In the data rows, zero lies at 4.5, halfway between 4 and 5.
Here are some numbered points:
[4 4 7 4 6 3 3 3 5 7 3 6 7 3 7 8 4 2 5 4 3 8 7 6] 0
[4 6 6 3 6 7 5 7 5 6 3 3 4 3 3 6 4 4 3 8 5 4 3 6] 1
[2 6 5 3 6 1 2 4 6 4 6 7 8 7 4 6 9 6 9 7 2 3 7 5] 2
[9 5 3 4 4 4 3 4 3 3 5 5 2 6 4 4 4 5 6 5 4 6 6 4] 3
[6 2 8 6 5 6 2 4 7 5 3 7 7 3 5 8 6 3 6 5 5 6 7 5] 4
[7 5 4 4 5 6 5 6 5 2 3 4 3 3 3 7 4 6 3 1 4 5 5 6] 5
[0 5 2 6 3 5 6 6 7 4 3 4 5 3 7 3 6 7 2 4 4 3 3 5] 6
[8 6 9 4 4 4 4 4 6 1 3 4 2 3 4 5 5 5 5 2 4 4 4 5] 7
[0 8 3 5 6 4 2 5 4 5 2 7 6 8 6 8 8 5 9 7 3 5 6 5] 8
[0 6 6 4 4 6 4 5 4 1 4 7 3 4 5 5 5 7 5 5 3 4 5 4] 9
[7 6 3 5 4 5 5 7 4 2 6 3 2 4 3 7 4 6 3 3 4 5 5 6] 10
[1 2 0 5 4 5 3 5 2 5 7 4 3 4 5 7 4 1 4 6 4 6 6 5] 11
[8 3 7 5 3 5 6 4 6 2 6 5 4 3 5 6 5 6 5 3 4 4 4 4] 12
[1 2 0 6 2 4 7 3 5 3 7 4 6 4 4 6 5 6 3 4 4 4 3 5] 13
[9 4 8 6 5 5 2 5 5 7 8 7 7 4 6 8 5 3 5 7 4 6 8 5] 14
[6 4 2 3 3 4 2 4 3 2 3 5 5 7 5 3 4 6 7 6 4 5 6 4] 15
[9 4 4 8 5 7 6 5 3 6 3 4 7 3 4 7 4 2 4 2 6 5 7 4] 16
[2 3 0 4 4 5 5 4 3 3 1 4 4 6 3 3 5 5 5 3 3 4 5 5] 17
[6 5 7 5 4 4 7 7 7 3 4 5 5 5 4 4 3 6 2 7 5 4 2 4] 18
[6 2 3 5 2 4 7 1 4 3 5 5 4 1 4 5 4 5 3 3 4 3 4 5] 19
[2 7 4 4 5 5 5 6 7 2 7 3 4 3 2 0 4 6 4 1 4 5 5 6] 20
[0 4 3 3 5 5 6 3 2 6 7 3 2 4 3 4 3 4 4 6 4 6 3 3] 21
[1 3 9 6 6 8 5 5 7 9 0 5 6 6 6 0 6 4 6 9 6 5 3 3] 22
[4 1 0 4 4 5 4 4 5 3 4 3 3 5 3 6 3 4 4 4 2 5 5 4] 23
[4 2 0 5 5 5 3 1 4 6 7 4 6 7 5 5 3 1 3 6 4 7 6 3] 24
[1 3 0 5 4 5 3 5 4 4 5 4 4 5 5 2 3 1 4 3 3 5 6 4] 25
New points follow, each followed by the numbers of its three nearest points above by angle, nearest first.
[3 8 3 5 5 6 3 8 2 9 2 4 6 6 3 0 7 5 3 5 4 5 1 3] 22 1 6
[2 3 4 4 5 5 6 8 9 2 6 5 5 7 3 3 3 6 3 2 4 3 3 5] 20 6 18
[4 3 8 3 4 1 4 4 3 5 4 5 4 4 5 8 4 2 6 3 4 8 4 5] 0 4 14
[0 4 4 4 5 5 5 3 2 9 8 4 3 2 4 2 2 3 3 9 4 4 3 2] 21 11 24
[0 3 7 4 4 1 4 6 5 5 2 5 4 6 6 7 5 2 5 2 4 8 5 5] 0 8 4
[5 2 4 7 4 7 7 6 1 6 3 3 7 4 4 5 4 2 3 7 6 3 7 4] 16 11 1
[7 4 1 5 4 6 4 2 6 2 4 6 5 2 5 1 4 8 6 2 3 4 4 5] 19 15 20
[5 7 9 5 7 0 5 5 5 6 5 6 7 6 5 4 6 6 6 3 5 2 5 4] 2 14 7
[3 5 6 5 4 4 4 7 5 3 4 2 3 1 4 0 4 4 4 5 4 4 6 5] 20 6 25
[0 3 9 3 4 5 3 3 5 5 4 4 4 4 4 5 4 2 6 8 5 6 4 5] 22 0 21
[9 5 5 7 2 6 6 1 4 2 7 4 6 4 8 4 5 7 5 3 6 4 3 4] 12 19 7
[1 4 9 4 4 3 4 3 6 2 6 4 2 5 5 5 4 5 5 4 3 5 5 4] 9 7 12
[2 3 6 6 3 5 6 2 3 2 5 4 6 1 5 4 5 6 4 0 4 4 3 5] 19 13 12
[3 4 5 5 4 5 6 6 3 3 9 4 1 2 2 0 3 2 3 2 6 4 7 4] 20 25 21
[0 5 6 5 5 6 6 3 3 7 6 4 4 3 4 3 3 2 3 6 5 2 6 3] 21 22 25
[6 2 2 4 2 6 7 5 5 2 3 4 5 2 3 1 4 4 3 4 5 4 5 5] 19 17 23
[4 4 5 6 6 7 6 7 4 9 2 5 4 6 5 1 6 3 5 8 6 5 3 3] 22 1 18
[5 6 1 3 5 5 7 4 4 7 5 3 3 3 3 0 3 3 4 5 4 5 4 3] 21 25 20
[1 1 4 4 5 2 4 2 6 6 2 6 6 5 4 9 3 3 5 4 4 7 7 5] 0 4 24
[1 4 3 4 3 5 4 6 3 4 7 3 4 5 4 6 4 2 3 5 4 5 7 5] 11 25 21
[5 9 7 4 4 6 2 6 6 9 4 5 3 7 3 6 5 4 4 7 6 5 2 3] 1 22 8
[4 6 9 6 4 7 3 4 3 9 1 5 6 8 5 1 7 4 5 6 6 4 1 4] 22 1 8
[9 7 4 4 5 6 6 7 9 4 4 2 4 5 3 4 3 5 3 6 5 3 4 5] 18 1 10
[1 8 9 5 4 7 3 6 4 9 3 5 6 6 4 4 7 4 5 9 6 6 1 3] 22 1 8
[9 5 4 3 4 2 4 7 6 4 6 4 2 6 4 6 3 3 5 6 4 7 2 4] 3 10 18
[5 7 8 3 6 7 5 7 6 7 3 3 3 3 2 8 3 4 2 5 6 4 3 4] 1 18 5
[5 5 4 4 7 7 4 5 6 9 3 5 3 2 4 7 5 4 3 9 4 6 2 4] 1 22 14
[4 2 4 4 4 1 4 5 5 5 4 4 4 3 5 8 4 4 5 3 4 7 3 5] 0 23 11
[5 4 0 4 4 4 5 3 5 2 6 4 1 6 2 3 4 5 4 4 3 5 5 5] 23 17 3
[8 4 0 6 3 4 6 3 4 2 4 5 4 3 6 5 5 7 4 3 5 4 4 5] 19 10 5
[8 5 3 4 4 5 4 3 3 4 5 4 5 4 4 2 4 3 4 2 4 6 6 5] 3 16 19
[9 6 5 5 4 5 5 5 4 2 3 5 4 5 5 8 4 7 4 0 4 4 3 6] 5 10 7
[3 6 0 4 7 0 5 6 4 5 0 5 6 7 7 6 6 6 6 5 4 4 4 5] 8 17 2
[6 7 4 5 6 8 6 7 4 9 3 5 5 8 5 1 5 2 5 8 5 5 2 4] 22 1 18
[2 9 9 5 5 7 4 6 4 9 1 5 5 7 6 2 7 4 6 7 7 5 3 4] 22 8 1
[2 3 7 5 3 5 6 3 4 5 8 4 3 0 3 4 2 3 2 7 4 4 5 4] 21 19 11
[6 6 7 4 4 4 4 4 5 2 2 6 4 6 4 3 5 6 5 5 3 4 5 4] 7 15 9
[8 9 3 3 7 2 3 2 7 3 5 6 9 9 5 5 9 7 8 6 4 2 6 4] 2 8 15
